In the rows, zero is written as 128.
First come named moves, each a turn or a mirror, each shown by rows before and after it. For each pair of rows after them, which moves, in which order, take the first row to the second? The first pair is done for you.
move V:
[130 104 109 122 114 155 140 122 109]  ->  [133 107 109 122 116 155 141 124 101]
[125 121  90 165 130 149 103 150 110]  ->  [121 121  88 167 130 153 105 148 118]
[116 116 151 126 154 141 124 129 107]  ->  [109 112 148 127 150 150 126 124 125]
[133 105 109 154 125 157 119 100  97]  ->  [132 105 108 155 125 159 121  99 101]
move K:
[160 111  77 137  97 120 164  98 139]  ->  [132  71 143 110 100 153 128 122 173]
[124 166 119 140 168  96 101 138 111]  ->  [ 96 153 129 137 179 119 110 129 149]
[106 157 129 124 136 108 112 132 163]  ->  [121 157 138 120 125  99  98 146 142]
move E:
[123 140 124 135 146 126 130 128 112]  ->  [117 123 139 128 127 144 123 129 141]
[125 136 137 142 126 123 107 139 112]  ->  [133 120 149 124 100 135 127 126 135]
[141 149 115 136 132 116 129 123 105]  ->  [121 130 136 136 120 141  96 135 140]
[145 131 139 131 112 115 107 138 121]  ->  [149 128 141 125 105 120 116 132 126]
move G:
[ 91 132 102 143 148 143 134 108 127]  ->  [100 138  97 142 150 136 140 109 111]
[117 136 117 144 155 123 113 136  92]  ->  [ 99 123 125 145 150 144 100 137 131]
[125 154 133 129 157 123 137 105 148]  ->  [126 155 134 127 157 121 139 105 140]
move J:
[126 137 109 142 127 119 128 122 136]  ->  [127 135 109 142 121 120 124 125 134]
[109  98 172 122 147 136 136 125 124]  ->  [107  98 162 123 154 137 150 116 113]
[126 132 129 129 138 144 142 111  87]  ->  [134 127 129 132 118 147 125 123  83]
[128 153 118 147 145 110 126 125 129]  ->  [132 151 110 149 136 111 125 126 120]

Between the rows of a pair lie 2 to 4 moves.
[137 113 132 136  97 130  74 146 137]  ->  [168 133 106 130 101 104 128 124  96]
G then E then V then E
[149 143 137 112 131 109 160 110 136]  ->  [127 156 110 142 154 108 138 117 121]
V then J then G then E
[157 150 130 113 126 112 165 120 107]  ->  [117 126 166 104 143 145 147 125 155]
K then V then G
[129 128 109 135 148 110 137 133  91]  ->  [135  99 151 106 124 129 131 141 108]
K then K then E then G
[135  87 141 113 114 148 120 136  94]  ->  [111 112  84 155 127 148 117 120 116]
V then K then E then K
[150 127 213  72 145 114 153 132 148]  ->  [ 84 138 185 120 205 131 110 141 151]
J then E then G then V
[114 154 110 149 124 120 115 143 115]  ->  [135 151 149 119 124 111 122 150 110]
E then J then V then J
[ 95 108 169 119 176 149 128 132 156]  ->  [125 150 105 143 185 113 166 111 111]
K then K then V
[127 123 155 105 164 129 148 131  97]  ->  [150 129 148 112 136 116 120 150  81]
K then G then K
[154 111 109 117  43 142 135 127 130]  ->  [166 181 105 129  97  87 160 117 144]
J then V then J then K
[135 153  68 160 103 121 152 106 127]  ->  [136 136  94 140  81 138 161 101 168]
E then J then E
[146 164 149 130 149  79 146 120 119]  ->  [145 164 124 142 145  81 152 112 110]
G then J then K then K
[150 134 100 146 147 139 163 132 107]  ->  [147 101 131 136 116 162 120 159 112]
J then K then J then K
[119 146 138 118 198 126 123 117 113]  ->  [142 106 169  91 148 143 101 138 102]
E then J then K then E
[136 153 151 115 159 115 114 145 117]  ->  [107 133 120 127 150 148 140 113 164]
J then J then V
[136 116 136 143 121 118 134 109 173]  ->  [142 119 166 133 155 102 117 131 121]
E then K then V
[116 166  93 149 161 114 152 115 147]  ->  [126 138 150 123 170 116 110 158  84]
V then J then K then V
[135 108 164 105 118 123  74 156 114]  ->  [133 145 161 110 176  95 107 142 100]
J then E then E
[142 176 142 135 172 120 127 114 118]  ->  [130 160 102 148 144 147 149  88 142]
V then G then J then V
[110 101 127 143 120 150 123 122 145]  ->  [137 119 124 130 115 127 161 106 141]
K then J then E then K
[149 145 111 129 154  98 151 104  90]  ->  [125 113 151 118 112 137 111 116 188]
E then K then E then J
[128 145 125 129 142 121 162 106 163]  ->  [124 132 135 132 118 133 127 122 184]
K then K then G
[108 139 133 130 120 128 113 131 211]  ->  [174 132 166  87 105  95 138 144 122]
J then K then E
[ 82 137  83 184 178 150 114 134 130]  ->  [122 144  92 180 144 124  74 167  91]
K then K then J
[117 143 101 140 124 115 117 134 158]  ->  [111 150 114 138 157 107 119 140 135]
G then K then E then E
[133  95 157 121  66 145  88 173 125]  ->  [ 91 142  69 183 118 137 102 141 142]
G then K then E then J
[139 156 115 158 134  93 158 100 125]  ->  [115 135 138 170 120 114  84 137 151]
E then K then V
[127 121  89 140 147 120 158 119  75]  ->  [ 96  99 135 142 151 143  87 157 100]
G then E then E then K
[118 140 175 114 138 126 120 119 189]  ->  [126 168 111 137 160 103 165  91 135]
E then J then G then E
[105  98 142 118 121 176 142 103 172]  ->  [175 120 119 114  87 127 143 120  81]
K then V then G
[117 120 133 143 155 156 130 120 137]  ->  [121 113 139 140 147 156 112 132 128]
V then J then G
[155 157 155 111 128  53 127 137 128]  ->  [122 163  97 147 125  74 139 108 172]
E then K then J then V
[132 144  91 146 109 109 111 132 152]  ->  [156 124 153  96 121 104 131 142 112]
K then E then K then V
[153 169 113 142 147  89 130 135  85]  ->  [146 168 140 127 167  88 135 137  93]
E then J then G
[154 142 102 131 167  97 123 113  78]  ->  [122 107 161 115 144 138  78 131 173]
J then E then J
[ 77 110  99 155 164 173 145  99 179]  ->  [ 76  99 141 151 166 170  73 151 152]
E then V then E
[132  88 123 144  99 130 110 142 120]  ->  [151 127 138 139 125  91 109 151 123]
J then J then K then J
[136 127 106 111 106 127 158 113 136]  ->  [122 144  86 137 123 119 124 129 119]
J then E then V then G
[149 139 185  79 114 113 142 135 167]  ->  [133 182  97 139 165  89 145 123 100]
K then K then E then J
[ 75 128 157 126 176 131 113 117 138]  ->  [107 120 128 131  85 133 103 113 181]
K then E then K then G
[124 106 173 127 145 113 119 132 140]  ->  [119 107 165 126 152 118 140 116 147]
G then E then J then V
[112 136 123 135 125 156  84 103 163]  ->  [118 160 123 134 176 131 115  96 112]
J then V then K then V
[138 123 130 122  95 126 117 136 130]  ->  [114 124 135 131 124 133 100 145 134]
E then K then V then E
[133 131 159 108 175 118 141 126 112]  ->  [154 113 134 116 124 122 119 139  74]
J then J then J
[120 124 175 119 132 125 108 145 179]  ->  [150 120 178  97 109 116 137 135 158]
G then E then E then G
[121 161 130 147 164  99 106 146 118]  ->  [136 127  91 132 102 131 167 103 139]
V then E then J then J
[131 150 113 152 136  98 104 135 100]  ->  [144 110 162 103  98 126 138 123 137]
K then K then E
[165 136 103 119  97 114 167 103 112]  ->  [148 111 120 114  72 142 144 108 158]
E then V then K then E
[110 160 132 131 182 116 136 127 125]  ->  [152 148 124 120 142 108 149 127  80]
E then G then J
[155 115 134 100 124 127 151 123 110]  ->  [129 130 111 128 159 125 124 133  91]
K then J then K then E
[107 142  85 141 150 116 130 124  84]  ->  [110 125 112 137 107 126  70 157 115]
J then J then G
